One turn moves every row onto another: examples first, then more rows asked
Nesi: [-19.4  20.9 -18.1  25.5  18.6  14.0   6.2  -2.4  20.1  -0.3  -7.9   5.0
 -18.3 -20.3  25.9  -3.6  15.4]
Tifo: [-14.2  11.7   8.4 -31.7 -15.0 -22.3  23.6 -14.9   8.8   7.7   4.5  45.0
 -14.9  -0.4   6.0  22.0   2.9]
rana: [ -1.1  -8.7  12.7 -34.6 -12.6 -44.6  24.0  -2.2 -16.7   5.6  10.6  28.4
 -19.0  -1.6  -5.3  16.8   8.6]
Genu: [ 21.5  -0.4   6.4 -12.1  20.5 -14.2 -23.7 -26.4  27.2 -23.1  15.3  18.5
   0.2  -9.7   0.7 -21.2  24.5]
tadig: [ 34.9  -7.1  23.4  12.2  18.9   4.0   8.2 -15.0  15.2  11.5  43.5 -13.8
 -17.0  -9.1   1.0   3.1 -13.1]
dun: [ -0.4 -26.3  30.7  27.1  15.7  10.6   1.2 -15.1  20.1 -14.1  27.7   4.9
 -12.4  -3.2 -24.6  27.0 -14.5]
gapi: [  7.2 -14.6  -7.2  15.9  -1.9   9.7  -1.5  -7.4  14.4  16.5  41.4 -13.6
   1.1  25.9 -11.8  20.7 -24.9]
nufi: [ -8.0 -11.2   6.3 -11.0  13.6 -16.7  29.6  -7.9  25.4  -4.1  -1.9  -9.5
 -37.2  31.2  34.1  24.2  13.5]
Vigut: [ -7.4 -45.7   5.4   3.9  11.9 -26.9   6.4   1.3  -1.7 -23.0  -0.9  23.2
  10.2  29.4 -20.3 -12.1  -2.4]
Bokiv: [ 19.2   3.9  17.3   7.8  38.3 -39.9  12.6 -29.0  -2.1 -21.9  -2.6  13.5
  -6.0  11.0   5.3  -9.3   6.8]
Mivin: [-21.2 -16.2 -18.9  19.1  26.7   0.1  31.5 -17.2  11.1   1.6 -16.3 -16.8
 -25.8   1.1   9.6  21.9   4.4]
kotu: [ -7.9  26.0   7.7  -9.5  -2.2  -2.2   2.3  11.6  41.7  -5.4   3.0   7.7
 -25.2  27.2  36.5  20.4   5.5]
rovu: [ -5.2   1.1 -24.5   1.1   1.9  37.0  -4.3  21.4  18.7   5.9  -0.8   8.8
  -3.1 -12.7  12.9 -24.8  15.2]
tiv: [  4.5   8.8  20.6 -27.0 -17.2  23.3   1.1  29.3  40.7 -10.3  -0.5  15.6
 -11.9  26.8   4.9   0.1  12.8]
dekos: [-11.5   3.1   5.0 -29.4 -12.7 -38.3  30.4 -12.6  -7.4  11.1   5.8  33.1
 -17.2   6.8   3.5  23.7   2.0]
Mabiz: [ -9.8  19.3 -12.5  15.0  22.3  12.6   0.4   2.8  33.3   1.9  -4.0   3.4
 -24.0 -19.4  33.9   9.1  -3.5]
Mir: [ -3.0  12.6   8.0 -43.7 -22.0 -12.8  12.2 -11.7  12.8   8.0  10.6  42.8
 -10.9  -7.2  -1.2  12.4  12.1]
mobeb: [ -1.5 -17.6   0.9  20.7   7.7 -14.6  41.8  18.3 -11.1  11.0  -9.7 -30.5
 -20.4  -3.5 -18.2  -7.5   2.8]
soz: [  3.3  -3.1  27.7  -4.2 -15.0 -35.3   2.3  24.4   8.6 -18.1   8.2 -24.9
 -28.2  12.4 -23.2  11.4  33.3]
lesa: [ 12.0  -3.3  -9.3   0.5 -11.9 -36.2 -18.5  13.1   8.2   1.5  26.8   2.0
  14.4  15.1 -11.9 -32.9   3.8]
bafuz: [  7.4   0.6  -1.8  18.5  15.9  -8.7 -11.2  34.6 -27.9 -20.5  -7.6  -7.9
 -10.5 -13.1 -17.5  -6.7  23.3]
logev: [  5.8 -22.9  26.3  20.6  20.8  16.8  -8.8  -4.4  17.3 -16.8  27.2  15.6
  -7.8   6.0 -12.2  30.0 -24.2]
Vurus: [ -3.1 -11.3  12.4 -38.3 -21.3 -36.7   5.8   3.4  -9.4  -1.6  14.0  32.3
 -14.2  -7.7 -17.2  16.3  15.3]
gepun: [ -1.5   1.0   4.4 -46.0 -28.2 -20.6   0.6  -3.5   3.6   3.5  15.4  34.5
  -8.1  -5.6 -15.8  13.7  18.0]
neli: [  5.2 -13.6 -24.2  -6.6  12.1  27.7 -23.2  21.0  -8.5 -18.6  -7.3   1.6
   0.1  -2.6 -13.2  -5.1  28.9]
dum: [ 43.8   5.4  29.7   8.2  19.1  11.8   5.1  -6.3   7.0   5.6  35.7  -6.4
  -8.5   0.3  -7.8   4.0 -16.9]
lus: [ 15.1   2.5  14.3  14.7  12.5 -14.0  -5.9  31.8 -16.1 -19.4  -7.7 -18.8
 -16.6 -18.6 -33.0   3.5  15.8]
ked: [  7.6   4.7 -18.1 -11.1  -0.3  40.2  -6.4  29.4  26.9   9.2  -0.9   5.4
  -2.3  -2.8   9.2 -13.0  -3.0]
pibok: [-11.2 -29.1  24.1  -0.4  -6.0 -33.1  37.7  18.8  14.4  -2.4   4.1 -19.1
 -36.4  19.6   3.9   6.1  15.7]
lik: [ -4.2 -10.9  -4.2  25.9  13.4  -8.0  35.6  22.9 -26.4   2.6 -15.3 -14.4
 -12.9  -1.0 -11.0 -16.9  12.1]
tar: [ 13.3 -10.5 -11.6 -14.0   9.5  29.4 -23.5  22.7  -0.1 -21.8 -12.1  -2.9
   0.0   2.6 -30.2  10.1  17.1]
rudir: [-20.8  -5.0 -20.4  25.8  26.5   5.3  33.7 -14.3  -5.5  -2.4 -22.6  -9.0
 -17.6   1.6   6.1   5.8  17.9]
lilo: [ -4.1  25.3  -4.8  18.8  -4.3 -30.5  20.2 -15.4  22.3  12.5   8.5   8.3
  10.1  23.6   1.9 -25.6  -7.7]
vad: [ 10.5  -5.7   3.4  19.0  -6.9  11.1   5.4  -9.3   9.6  12.2  34.1 -16.6
   4.5  26.1 -32.7  18.7 -18.8]
goko: [ 18.5  -2.2  22.7 -32.8 -10.5   6.6  -7.1  15.4  19.2 -24.9  -0.9  -8.4
 -16.0  22.8 -24.8  10.0  38.7]
vifef: [-21.0 -21.5  -1.3   2.5   2.0   4.6   8.7 -25.3  41.2 -13.0  -1.2  33.6
  12.1  16.9 -10.6 -17.1   3.6]

gepun moves to Mir
Mivin moves to mobeb
And these:
kotu moves to nufi
lesa moves to Genu
Nesi moves to rudir
vad moves to dum

